-3.743, -0.174, 6.004
6.145, -0.589, -0.456
-1.462, 2.367, -0.836
->
-0.174, 6.004
-0.589, -0.456

-0.983, 3.112, -2.743
-0.350, -2.569, 2.191
0.079, -3.957, 3.443
-5.220, 0.227, -1.581
0.227, 4.377, -3.487
->
3.112, -2.743
-2.569, 2.191

-2.697, -4.126, -4.398, 4.134
-4.707, -3.259, -2.159, -0.963
->
-4.126, -4.398
-3.259, -2.159

-3.584, 3.028, -4.881
0.499, -3.822, -6.145
->
3.028, -4.881
-3.822, -6.145

-0.056, -0.745, 0.615, 0.924
3.412, 1.333, 5.941, 1.728
0.806, 0.206, -0.144, 0.228
->
-0.745, 0.615
1.333, 5.941

-2.402, 0.738, 1.454, -4.601, -4.051
0.539, -0.907, -0.286, 1.816, 1.964
-0.737, -0.967, 0.627, 0.815, 1.317
-1.398, 0.050, 0.546, -1.218, -0.732
->
0.738, 1.454
-0.907, -0.286
